The rows of Z fall into 3 groups, which share some directions, and each row is roughly a mix of its group's hidden directions, except one row that fits no group.
Z (114 x 11):
[[-25.3  13.6   7.5   7.0  14.2 -29.8  -4.7 -47.1  33.7  26.4  15.2]
 [-29.2 -34.1   5.8  38.3  -5.6  -6.4 -34.1  37.0  -4.4   3.4 -13.2]
 [ 40.6  25.9 -34.0   1.8   9.9  -0.9   6.6  38.1  -4.0  17.2 -30.6]
 [ 19.7  37.8 -12.6  13.2 -17.4   1.5  23.9  -2.5   1.2  33.8  46.4]
 [ -6.0 -25.6  -9.2   8.5  31.7   5.0 -59.4  17.9  -7.2 -13.7 -18.9]
 [-44.0 -20.4  12.2  36.4   7.0  -4.7 -37.5  14.3   5.4  -5.0 -27.5]
 [  7.5 -17.1 -22.0  27.7 -14.9 -21.1   3.4  40.3 -23.3  41.9  11.1]
 [ 41.9  -9.9 -10.6 -26.9 -24.6 -14.1 -13.1  37.3 -30.6  -3.7 -17.8]
 [ 29.4  14.3 -37.8 -14.4  39.5  10.6  29.2  12.7  14.8 -15.6 -21.5]
 [ 25.0  13.0   9.5  48.4   0.3 -28.0  -4.4 -20.9  -8.5  29.4  30.4]
 [ -4.4   0.9  29.4  33.9  11.4  23.5  16.9 -31.0   3.0  -8.4  47.7]
 [  5.2  -9.9  -8.5 -13.6 -18.5  -7.4  38.4  28.6 -15.2 -16.9 -52.3]
 [ -1.3 -16.2 -11.4  -7.4 -31.2 -22.2 -34.0  34.9  -9.5  32.0 -30.2]
 [ 31.8  11.7   0.7  45.1 -17.0 -21.0 -27.7  13.2  -5.8  26.2  27.5]
 [ 27.4 -31.7  -0.8  -5.7 -20.3  12.3 -15.2  42.1 -20.0 -32.7 -22.3]
 [ 20.0  13.7 -31.6  46.4 -21.5   6.3  17.8  30.9   4.1  17.3  22.4]
 [ -2.5  -8.0 -17.6 -21.3 -33.7 -28.4  -2.7  27.6  -6.3  32.2 -41.3]
 [-27.6 -31.0  26.9 -11.7  24.9   1.3 -35.9 -25.3   9.0 -27.3 -19.0]
 [-16.1   2.3   8.8  17.9 -32.7  12.9 -63.0   9.2  11.7  13.4   7.6]
 [-16.4  -9.5  15.9 -23.0  43.7  19.9 -43.3 -17.7  -4.3 -14.9 -21.2]
 [ -2.9  -1.2  18.8  14.1  24.9  13.7  37.2 -40.7  11.6 -27.6  32.0]
 [-30.1  -6.3   7.8  59.5  -1.8   0.4 -29.0  21.7   9.4   8.0 -17.5]
 [ 18.5   4.3 -25.1  51.9 -23.1  14.9  12.1  32.1   9.7   7.2  23.7]
 [ 28.9  -1.6  11.2  52.4  -1.2 -16.1   1.5   5.5  -8.7  38.2  28.1]
 [-15.0  -2.0  10.3  22.3  -0.8  29.0   0.1  -3.7  25.7   8.0  62.5]
 [ -7.0  -3.4  38.1 -12.7   9.7  27.8   1.5 -32.5  27.2 -44.4  -4.1]
 [ 12.6   4.1 -27.1  36.1  21.2  30.4 -39.6  24.5 -22.3  -7.2   3.6]
 [ 21.7  13.4 -30.2 -50.5 -14.3 -25.4  24.2  -5.1 -19.1  17.7   8.2]
 [-25.3   3.3  10.4  10.5 -33.0 -31.7   1.3 -25.7  -2.8 -24.6  45.6]
 [-20.8   7.6  23.0 -50.7   9.0 -11.2  32.6 -23.6  13.6  10.4 -24.9]
 [ -0.3  10.3 -36.6 -43.8  13.4 -10.2   9.5  20.0  21.9  19.5 -36.4]
 [-12.5   0.7  33.9 -12.9   2.2  29.9   0.3 -29.7  21.7 -49.7 -11.0]
 [  6.0   7.6  46.3 -16.3  -0.2   7.1  37.5  14.4 -39.8 -17.9 -15.6]
 [ 20.1   6.3   4.1  57.4 -12.5 -21.2 -21.6   8.6  -5.3  27.9  24.7]
 [ 10.6   4.7  18.1 -34.5   5.5  -1.5  41.9  23.8 -21.0  -1.8 -43.3]
 [-32.9 -20.5  -3.3 -41.4  11.4  29.0  19.5   3.7   6.8 -32.1 -25.4]
 [  2.8   3.7 -27.8  40.1  -3.8  16.8 -34.0  -9.5  13.7  -7.7  46.1]
 [  2.1  -6.4 -20.5 -20.5 -18.1 -25.3 -34.7  34.2  -2.9  26.8 -37.0]
 [ 19.1  42.6 -41.2 -30.0  17.3   4.8   8.8  17.7  13.6   5.4 -24.9]
 [-25.4 -10.5  37.7 -11.7   6.6   8.1   0.0 -36.9  27.4 -38.7 -17.0]
 [ 23.0  40.4 -18.0  -0.8 -10.0 -17.9  28.3 -19.2  35.3  29.3  12.0]
 [-24.5   7.5  14.5  10.1  14.5  45.3 -17.5  -4.2  25.0 -43.2 -16.5]
 [ 32.5  22.5 -33.5 -13.7  25.5   0.5  38.9  18.0   6.2 -10.0 -28.8]
 [ 33.1 -10.0 -11.8  17.8 -17.1 -16.9  -5.6  37.9 -26.0  37.4  23.4]
 [-41.5  21.3   1.5   0.4  27.4 -18.4  17.2 -39.2  21.7  26.3   7.7]
 [-17.0 -11.1  14.8 -22.0 -25.1  16.9  34.5  -7.1 -31.1 -43.6 -13.2]
 [ 24.4  32.5 -24.6 -27.2  -6.9  -6.5  45.9 -24.6  -3.4  17.0  14.7]
 [ 43.9  -3.9 -19.0   5.9 -34.8  -3.1   6.0  40.6 -24.8  -9.7 -19.4]
 [-19.0   2.5  39.5 -22.1 -10.2  11.3  33.8 -38.2  20.1  -6.7  25.0]
 [  8.2  -3.6 -30.7   5.3  27.4  -7.5 -48.3  26.8 -29.9   0.5 -22.8]
 [-11.5   3.8  -5.8 -61.7  23.9  21.5  -0.3  -6.2   6.9 -25.3 -24.1]
 [-19.4  -7.8 -36.1 -13.4   1.4 -54.7 -15.0   4.9   0.4  32.9  -8.8]
 [ -3.3   6.1  30.2   5.2  26.4  23.9  37.3 -43.8   5.3 -24.7  10.9]
 [ -1.7  -9.8  18.3 -40.9  -1.9 -26.9   2.8  32.2 -19.3   7.4 -44.9]
 [ -3.9  -9.5  16.1 -45.2  -1.3 -10.2  26.0  32.2 -21.1   0.0 -40.6]
 [ -3.1 -19.0  -0.8 -32.7  -1.6 -27.7 -21.5  29.9  -1.5  25.9 -45.6]
 [ 22.5 -12.7 -20.1  -4.1 -21.1 -13.1   6.0  37.1 -39.3 -22.3 -34.0]
 [  5.3  -3.6 -37.0  40.6 -19.8  -8.1  17.5  46.3   2.0  14.6  11.8]
 [ 36.0  15.5 -32.6  -2.6  31.1  16.7  34.2  29.6   4.3   0.3 -20.1]
 [ 22.2  -4.6  11.2  54.0 -12.4 -26.4 -16.2   7.4  -9.6  30.8  23.5]
 [ -2.7  -3.6  26.7   7.6  35.8  22.2  28.1 -39.4   7.2 -31.2  19.9]
 [-25.5  -4.8  -0.7  -4.2  -3.4  12.7 -56.9  23.4   5.3 -32.2 -24.7]
 [ 18.5  41.9  -3.2  -2.8  -6.4  19.5  27.5  -9.1   9.7  35.1  40.2]
 [ -1.9 -22.0  -1.1 -21.1 -15.1 -41.8 -20.9  29.4  -6.3  26.3 -37.2]
 [ -2.6 -38.4  15.5 -27.1  14.0 -12.0 -48.4   6.5  -0.4 -19.5 -27.6]
 [  3.4  15.1  18.8   6.4  32.5  22.0  31.4 -45.3  12.1 -28.0  13.5]
 [-28.3  -3.6  19.3 -45.1   4.9 -10.9  -4.2 -10.8  29.2 -13.3 -42.3]
 [ 24.5  13.2 -39.8  11.2  -5.5  -6.0  33.4  12.4 -17.8  37.0  28.6]
 [ 14.1 -10.3 -31.1  -0.7 -24.0 -14.5 -19.5  50.2 -11.2  27.7 -21.8]
 [ 32.5   5.7  12.8  43.0  -5.2 -24.6 -25.9   7.0 -16.2  31.3  24.9]
 [ 25.8  25.6   4.8 -21.0   0.6  -5.7  35.1  40.1 -27.6  -4.5 -29.5]
 [-22.4 -20.4  17.3  11.6 -41.1  -7.9 -46.2  11.1 -22.0   3.5  21.6]
 [-18.1 -12.2   1.3 -51.9  22.3  25.6  21.7 -11.6  17.4 -27.1 -18.6]
 [-27.5 -13.6  12.1 -33.1  13.7 -34.5  -1.6 -19.6  38.2   8.3 -29.1]
 [-28.8 -10.5  14.6  34.6  -9.1  -5.5 -52.8  19.2   8.6 -12.6 -21.5]
 [ 10.4 -31.6  -4.3 -13.3   1.6   8.9 -26.1  38.6 -28.7 -31.8 -30.4]
 [-38.3 -13.7   0.6 -38.3   3.6  23.7  11.8   3.9  10.7 -33.8 -34.8]
 [  7.9  -2.0  -7.4 -19.4  30.6  11.1  60.7 -13.0  14.8  -8.8 -25.0]
 [ 18.2 -15.0 -32.9  38.4 -22.7  -8.1  -5.5  50.4  -0.1   4.6   6.6]
 [-15.5 -12.9  -4.4  30.9  -4.5  16.1   8.9 -54.8  24.2  -8.5  30.3]
 [ 17.0  44.8 -10.2 -19.1  34.7   4.7  25.6 -25.1  22.2  -4.5 -23.0]
 [ 19.9  -5.2 -31.4  20.9  -1.0  -9.8 -22.4  41.6 -24.3  32.6  22.3]
 [ 34.0  26.6  24.0  -5.2   3.8 -20.5 -15.4 -40.3  33.8   2.2  20.3]
 [ 17.0 -34.0  -3.9  18.6  -6.8   2.7 -33.1  24.3  -8.4 -34.8 -38.6]
 [ 12.5  28.0 -25.0   3.8   3.6   5.5  -5.2  15.0 -19.8  31.2  55.5]
 [ 16.3   3.5 -31.3  48.5 -19.0   7.2   8.4  39.1   8.1  13.2  21.6]
 [-22.8 -43.2  22.8  15.9 -12.3   4.4 -30.2  -7.5 -14.3 -30.2  30.1]
 [ 28.5 -10.9  27.6 -21.0  17.1  51.1  12.1   8.0 -16.3 -26.9   9.0]
 [-19.2 -28.6  -7.1  11.4 -50.1 -23.6 -22.9  23.8 -12.2  20.0  15.9]
 [-20.8  19.8  19.9  15.5 -39.4   2.8 -35.9  -3.7 -12.4  12.7  41.1]
 [ 19.1 -18.6 -44.9  -9.4   8.8  13.0  37.5  32.7   4.6   4.4 -27.4]
 [ 10.0  45.7  -6.5 -19.8  12.7   2.0  50.8 -17.8  13.6   5.0 -20.7]
 [-38.2 -28.9  33.3  -2.1  -5.0  20.9  29.0 -10.9  23.2 -30.2   6.3]
 [ 26.7  34.5  12.1  -1.4 -16.7  23.3  20.3 -19.8  17.8  24.5  41.6]
 [ 13.3 -27.8  -5.4 -19.4 -12.7  -9.4  -3.5  36.6 -30.2 -28.4 -40.6]
 [ 26.1  11.4 -26.1  43.5 -34.3   1.0  25.1  27.3   8.7  11.7  12.8]
 [  2.2 -37.0 -20.9   0.7 -11.0 -38.3 -19.0  35.4   5.6  33.2 -13.4]
 [-17.9 -14.2  13.8  40.4   3.0  -3.7 -46.9  33.5 -14.3   6.4 -19.5]
 [-31.1 -10.4  27.1 -19.8  37.8  18.2 -33.0 -30.3   3.3 -14.5  11.5]
 [-22.0 -14.8  35.9 -43.9  26.0  10.2 -18.5 -29.2   1.9 -17.9 -10.2]
 [ 26.7  34.8 -31.9  17.6 -11.9   7.0  19.0  22.2 -14.6  29.7  30.6]
 [  8.0  16.1   6.8  13.2  23.1  16.4  54.5 -27.4   7.8 -22.2  26.5]
 [ 29.2   8.2  -8.5 -12.8   9.7  -4.4  12.9  38.3  -7.4  30.7 -49.2]
 [ 41.0  29.8 -26.8 -35.1  -8.3 -10.5  23.9  -3.5 -14.9  22.0  18.5]
 [  9.0  51.7 -31.0   1.3  14.9   5.5  13.3 -21.7  37.2  15.7   8.4]
 [ 44.6 -16.3 -10.4   2.4 -32.8   4.0 -11.1  44.0 -20.4 -15.7 -12.1]
 [ 36.2   9.9  14.5 -24.9   4.3  12.9  45.7 -33.1   7.1  -4.2  25.4]
 [ 48.7  30.4  -0.7 -19.5  -3.0  -3.1  29.1 -27.0  -3.1  13.7  29.3]
 [  7.7 -17.4  -9.0  -8.4  12.8 -39.2 -54.4   2.2 -18.5  -5.6 -27.7]
 [ 13.9  17.6   8.6 -31.3  -6.2 -27.4  11.7  33.0 -19.3  13.6 -46.8]
 [-35.0   2.2  16.7  31.6   5.3 -20.1 -50.6  -2.9  12.2  -2.8 -25.5]
 [-29.7  -7.1 -15.4 -52.5  25.7  18.9   8.7  -5.1   2.1 -25.0 -25.4]
 [ 10.8  46.6  -6.1  17.8   4.2  42.6  15.4 -14.2  -2.6 -16.3  33.7]
 [ 19.4  22.5  35.7 -12.9   6.2  27.5 -13.0 -35.5  10.5 -40.5   5.1]]
Here is one row of each group, with its name. Which group are the others in?
[ -3.1 -26.3  -0.8 -21.5  -8.2 -43.8 -21.3  35.6  -6.3  20.7 -31.5]
(110)
[ 31.2 -20.3 -12.3 -13.5 -17.3   0.2  -9.8  47.0 -31.8 -17.7 -25.8]
(58)
[-26.3 -21.7   7.4  33.6  -3.5 -26.9 -31.6  31.8   7.0  25.4 -23.1]
(125)

[-33.5 -12.1  13.6 -39.6  15.7  15.9  17.8 -18.7  18.3 -29.0 -30.8]
(125)
[ 21.7 -14.9  22.7  16.9 -16.1  -8.0   8.3  47.6 -35.4  27.6 -12.4]
(110)
[ 16.1  -5.8 -30.5  -4.1  16.0 -20.0 -40.1  29.2 -32.8   1.2 -29.7]
(58)
[-20.6 -25.7  32.0   9.0 -11.4  24.9 -27.8   8.4  14.9 -46.6 -12.2]
(125)
[ -4.0  -6.1  14.7   9.7 -21.7  51.4   0.6  19.8 -19.3 -45.4  -4.7]
(125)
[-18.0   8.5  25.6 -16.3  28.2  22.9  27.8 -43.2  12.9 -26.0  14.2]
(110)
[-21.4 -25.7  14.3   4.9 -45.2 -10.1 -25.1  29.4 -28.4   5.2  22.3]
(110)
[-21.6  -1.6  14.8  -4.1 -18.9   8.5  66.3  -6.4   6.6 -19.0 -18.7]
(58)
[  1.7 -43.9  16.8  26.8  -3.1  35.2  24.9  30.8 -18.7  -8.8  12.0]
(125)
[  0.3  26.4  -0.9 -54.9  14.3  -4.3  10.7  28.9  -3.1   8.2 -36.8]
(110)
[ 10.2   2.2 -15.9  55.1 -28.2  15.6  30.2  21.0  19.5   1.2  12.2]
(58)
